In the rows, 128 means zero.
One turn moves each row of this set onto another row. After a few examples, where does it send each row asked below?
Vus: [ 92 146 142 120 155 117 138 164 140 131 109 128 128  98 135 132 114 138
 158]
sege: [ 91 148 144 115 149 118 147 164 132 135 105 128 124 101 134 137 118 137
 150]
niru: [135  92  95 154 141 110 133 112 128 143 108 127 126 120 110  93 111 138
 123]
navi: [148 112 116 156 137 126 156 110 111 158 101 145 123 128 132 124  93 133
 103]
lituf: [152 129 121 143 132 148 178 118 117 129 134 141 124 127 172 147 111 130
 113]
dofaf: [150 124 119 138 143 133 170 114 113 128 118 147 124 126 181 144  98 122
 113]
Numeb: [146 114 115 153 122 138 159 103 117 163  98 142 127 125 137 132  97 136
 109]
vebo: [151 117 118 161 127 140 163 113 114 158 116 139 123 129 124 128 106 140
 104]
Mivo: [137 108  96 126 137 131 160 115 138 101 140 130 135 107 186 129 128 120
 138]
logaz: [135 110  95 121 135 133 156 114 142 100 134 125 132 112 189 125 125 125
 147]
gata: [ 91 146 144 118 148 116 144 163 131 142 101 128 123 102 125 134 117 139
 148]
mef: [ 94 144 148 125 152 118 140 164 136 142 101 127 124  99 126 134 113 135
 149]
lupi: [130  92  84 134 150 108 133 119 141 104 130 118 129 113 146  92 126 130
 146]
suli: [127  90  82 133 133 118 133 113 149 114 125 113 134 109 143  95 130 136
 151]
vudor: [133  96  87 140 138 122 141 123 144 106 145 112 130 114 137  95 139 138
 146]
keto: [134  89  92 154 127 119 137 107 132 148 112 127 134 111 109 101 120 137
 122]
Mav: [135  93  94 153 125 122 135 105 133 153 103 124 131 117 111 100 113 142
 128]
Mufe: [136  92  83 139 143 127 132 120 148 118 132 115 136 112 127  92 122 147
 152]
Biz: [ 95 151 147 120 154 119 143 163 136 133 108 131 127 100 140 138 111 136
 154]
Gubev: [143  90 101 157 129 130 138 115 127 157 113 124 135 119 105 104 111 136
 127]
teto: [ 94 146 148 121 153 119 143 164 137 135 105 128 124  99 137 138 115 134
 151]
sula: [142 103  98 126 141 136 154 124 140 101 146 120 137 112 180 123 126 119
 152]
vake: [155 111 121 155 127 145 162 114 113 163 111 141 132 126 136 137  96 129
 111]
tev: [ 94 147 147 127 152 117 138 161 135 144 101 131 127 101 124 133 109 140
 150]
Zada: [146 108 113 157 124 134 160 104 116 161 105 145 131 118 131 133 103 131
 103]
Vina: [154 119 118 135 134 150 172 119 120 128 132 138 133 122 182 149 106 118
 126]
gerad: [ 92 144 146 120 153 117 140 165 139 134 106 125 124  98 133 133 117 134
 154]
rasu: [ 92 144 142 124 154 115 135 163 139 137 105 128 128  99 124 128 113 140
 155]
mulab: [147 124 115 134 128 144 172 109 123 132 118 142 128 121 186 148 104 126
 121]
rupig: [ 89 145 141 115 149 115 144 164 134 134 105 126 124 100 132 133 120 138
 153]
raf: [ 89 144 141 117 148 115 142 163 133 138 104 126 124 100 126 131 119 139
 151]
bopal: [ 94 147 150 123 152 120 144 164 135 141 102 129 123 100 132 138 113 134
 148]
sepek: [ 91 148 145 117 148 118 147 163 130 140 102 129 124 102 130 138 116 138
 148]
ludo: [139 112  99 124 151 123 156 121 133  96 136 131 127 117 190 123 117 120
 139]
Budem: [129  88  82 135 135 117 137 114 146 111 134 118 137 103 143  99 135 129
 145]
patu: [ 96 151 149 124 152 120 143 162 133 141 103 133 127 101 133 139 108 138
 149]
Datu: [136  84  87 139 138 125 133 122 144 119 134 111 138 111 131  95 129 130
 152]
gotib: [141 109  92 124 147 139 152 123 146  97 146 122 135 113 176 118 120 136
 153]
fip: [148 120 115 139 129 142 173 109 119 133 123 146 131 116 178 150 108 121
 112]
favib: [155 120 118 152 133 150 164 113 117 157 111 144 130 127 139 137  89 144
 111]
zipel: [145  99  99 156 135 134 140 113 131 155 111 128 133 121 104 104 102 151
 126]
Fuva: [142 116 101 130 140 137 164 124 136  96 151 124 128 117 180 126 131 128
 140]
Tam: [153 126 113 132 141 153 172 118 126 122 133 140 131 122 183 146 100 134
 128]
posa: [139  97  97 159 130 125 141 116 130 144 123 121 127 121 102  96 124 145
 124]
Salo: [ 92 142 145 123 153 116 138 164 139 138 103 125 125  98 127 131 116 135
 153]

vake goes to Vina
suli goes to Mav
Where do these go?
Fuva goes to vudor
Tam goes to gotib
Zada goes to fip
rupig goes to raf
niru goes to navi
bopal goes to teto
tev goes to patu

One turn moves each row of this set onto another row. After a few examples, where does it send each row asked below?
lifo: [135 119 141  97 121 110 152 111 153 137 134 118 145 146 172 140 125 123
 122 133 120]
sak: [142 126 136 125 129 108 148 131 115 137 130 140  96 122 129 123 116 133
 169  82 146]
sev: [121 121 122 117 162 109 179 131 118 122 116 125  96 149 141 148 132 129
 152 113 110]
kimov: [105 113 125 142 135  86 122 124 136 143 101 139 149 133 122 103  84 146
 143 101 115]
Vun: [125 106 141 107 101 108  79 109 127 122 115 117 148 148 145 137 140 134
 142 118 113]
lat: [ 95 110 131 112 148 118 133 135  76 133 126 124 169 140 155 132 146 108
 136 118 136]
sibod: [117 118 134 145 133 100 121 134 107 148 109 129 114 150 125 100  92 141
 171 115  98]
vudab: [ 78  90 134 124 108 113 100 106 109 123 112 134 138 140 143 122 121 146
 156 134 123]
kuziv: [127 133 132 121 147  92 165 118  97 134 109 111 111 141 129 129 108 122
 187 101 141]
Kenal: [122 152 133 103 148 107 112 138 100 120 109 126 161 170 127 135 144 107
 147 116 150]
gemip: [ 85 111 126 102 105 117 123 103 123 137 114 137 170 139 108 123 102 119
 136 118 138]
gavu: [ 97 132 101 143 119 104 130 115  99 132  99 110 151 158 116 121  98 126
 119 110 111]
leve: [114 161 126 117 172 100 154 123 111 124 128 139 158 152 153 127 123 145
 156 107 124]
Suven: [120 111 149  98 119 116 130 132 111 117 128 129 175 128 145 136 159 114
 122 108 103]
Med: [122  94 133 124 129 106 134 127  97  91  97 132 114 136 127 120 156 112
 162 111 150]
tafuv: [156 106 148 111 116  93 148 132 150 133 117 109 133 154 157 130 131 104
 124 110 133]
Teruv: [ 81 125 123 122  82 110 107 129 138 119 124 122 152 139 131 111 116 130
 146  97 136]
Digo: [102 114 117 132 166  98 144 139 120 148 109 117 136 170 146 135 109 131
 131 117  92]
bote: [116 172 118 126 140 110 144 131  88 108 110 116 122 146 133 148 136 134
 137 124 118]
rumad: [152 120 126 125 166 102 155 119 127 125 126 122 180 157 137 117 133 134
 152 128 133]
Tigav: [119 124 154 107 101 124 127 141 118 106 121 159 110 134 105 122 143 124
 156 116 129]
Bipu: [158 115 155 121 129 104 139 126 136 126 133 127 118 130 136 135 133 152
 179 129 143]
sagal: [105 128 135 133  86 110 153 129  96 126 118 120  98 130 113 137 112 130
 143  96 122]
gad: [124  87 153 133 115  98 141 131 139 154 134 126 168 138 130 113 102 144
 151 116 120]
Binut: [106  91 122 129 128  98 148 120 132 150 108 113  93 148 132 142  95 135
 152 105 116]
totu: [144 107 141 118 114  98 139 117 166 116 113 128 134 161 155 115 128 128
 124 132 106]
bafi: [138  98 130  97 108 105 135  94 123  94 108 118 146 139 128 135 154 110
 146  99 137]
rukof: [106 152 103 116 131 125 120 140 118 112 130 123 172 145 141 112 143 111
 131 105 136]
rozog: [115 145 122 112 107 115 128 140 132  91 118 125 121 115 127 124 149 119
 155 104 154]
tuta: [103 138 125 122 164 108 168 125  99 141 118 132 150 126 134 116 103 133
 155 128  98]

Bipu goes to rumad
lifo goes to totu
Where do these go?
kimov goes to sak
Vun goes to bafi
kuziv goes to tuta
vudab goes to Med
sev goes to Digo
bote goes to gavu
rukof goes to Teruv
Kenal goes to gemip

One turn moves each row of this set onto another row. After a few examples, where does it send each row asked below?
luzom: [ 96 144 148 147 133 142 152 109 103 114 133 130 135 167]
zuna: [155 138 118 141 156 152 149 129 139 148 122 116 169 126]
Simos: [120 125 170 145 145 153 120 127 127 148 113 140 172 169]
Varil: [ 99 152 138 154 116 138 152 120 106 109 127 122 129 163]
tiz: [112  93 106 136 117 146 147 141 131 145 110 127 112 147]
fodez: [146 131 118 147 147 146 145 129 148 154 127 115 173 132]
molog: [127  95 102 126 118 134 152 124 117 152 113 116 134 167]
Sikul: [111 130 181 148 135 157 121 130 128 144 109 137 160 167]
kun: [152 152 166 117 143 174 146 137 105 149 113 108 135 151]
gos: [120 155 138 128 128 149 179 101 101 123 124 128 145 150]
Vok: [119 132 171 141 142 144 118 132 128 132 119 142 171 161]
voka: [130  97  94 122 129 141 159 129 123 150 125 121 141 160]
bivun: [114 152 144 122 132 159 171 112  99 110 110 128 122 155]
Vuk: [117  94 113 133 117 136 149 124 119 164 130 129 142 164]
fekuv: [146 131 111 134 150 142 144 134 149 147 129 117 173 137]
Tuz: [132 108 141 162 118 165 143 172 140 127 108 113 140 131]
lazi: [127 115 149 166 122 156 149 174 137 130 104 129 145 128]
norav: [102 147 142 151 122 136 158 107 100 110 119 121 132 161]
Rin: [130 109 147 151 120 150 138 178 139 131 107 130 139 128]
kab: [153 152 164 116 143 169 139 149 107 132 109 115 127 137]
fuv: [114 153 138 134 124 144 170 104 100 109 107 120 130 156]
Sur: [ 95 144 153 156 115 146 160 116 106 120 123 134 123 144]
rovug: [128 101 113 119 111 155 158 131 118 160 105 126 111 143]
gemaf: [158 132 119 126 152 144 138 133 141 146 124 120 169 130]
Dere: [153 126 115 139 149 158 141 125 148 143 119 111 174 135]
Fimu: [152 148 162 123 143 183 136 136 109 135 107 104 128 147]
Vigem: [128 118 137 150 119 155 150 179 143 128 103 122 133 126]
nure: [151 155 159 108 146 172 142 142 107 139 109 111 130 151]
fim: [117 162 128 126 122 149 170 107 110 108 107 125 135 158]
Mevum: [119  95 107 131 112 140 145 129 120 150 102 117 114 156]
pera: [120 109 104 125 110 148 139 134 124 150 102 119 107 157]
Kunag: [134 116 143 156 117 160 159 173 141 136 101 120 139 124]
Rebo: [108 132 175 142 138 149 117 135 129 136 116 139 159 172]
siga: [119 125 173 148 138 162 121 129 127 131 114 130 171 173]
Rudu: [153 143 163 122 143 176 142 149 103 147 106 113 125 144]
zomik: [125 102 102 122 114 136 148 131 120 151 119 122 144 179]

molog goes to norav
rovug goes to gos
Kunag goes to kun
Where do these go?
voka goes to luzom
zuna goes to Simos
Vigem goes to nure
siga goes to Tuz
Varil goes to pera
kab goes to gemaf

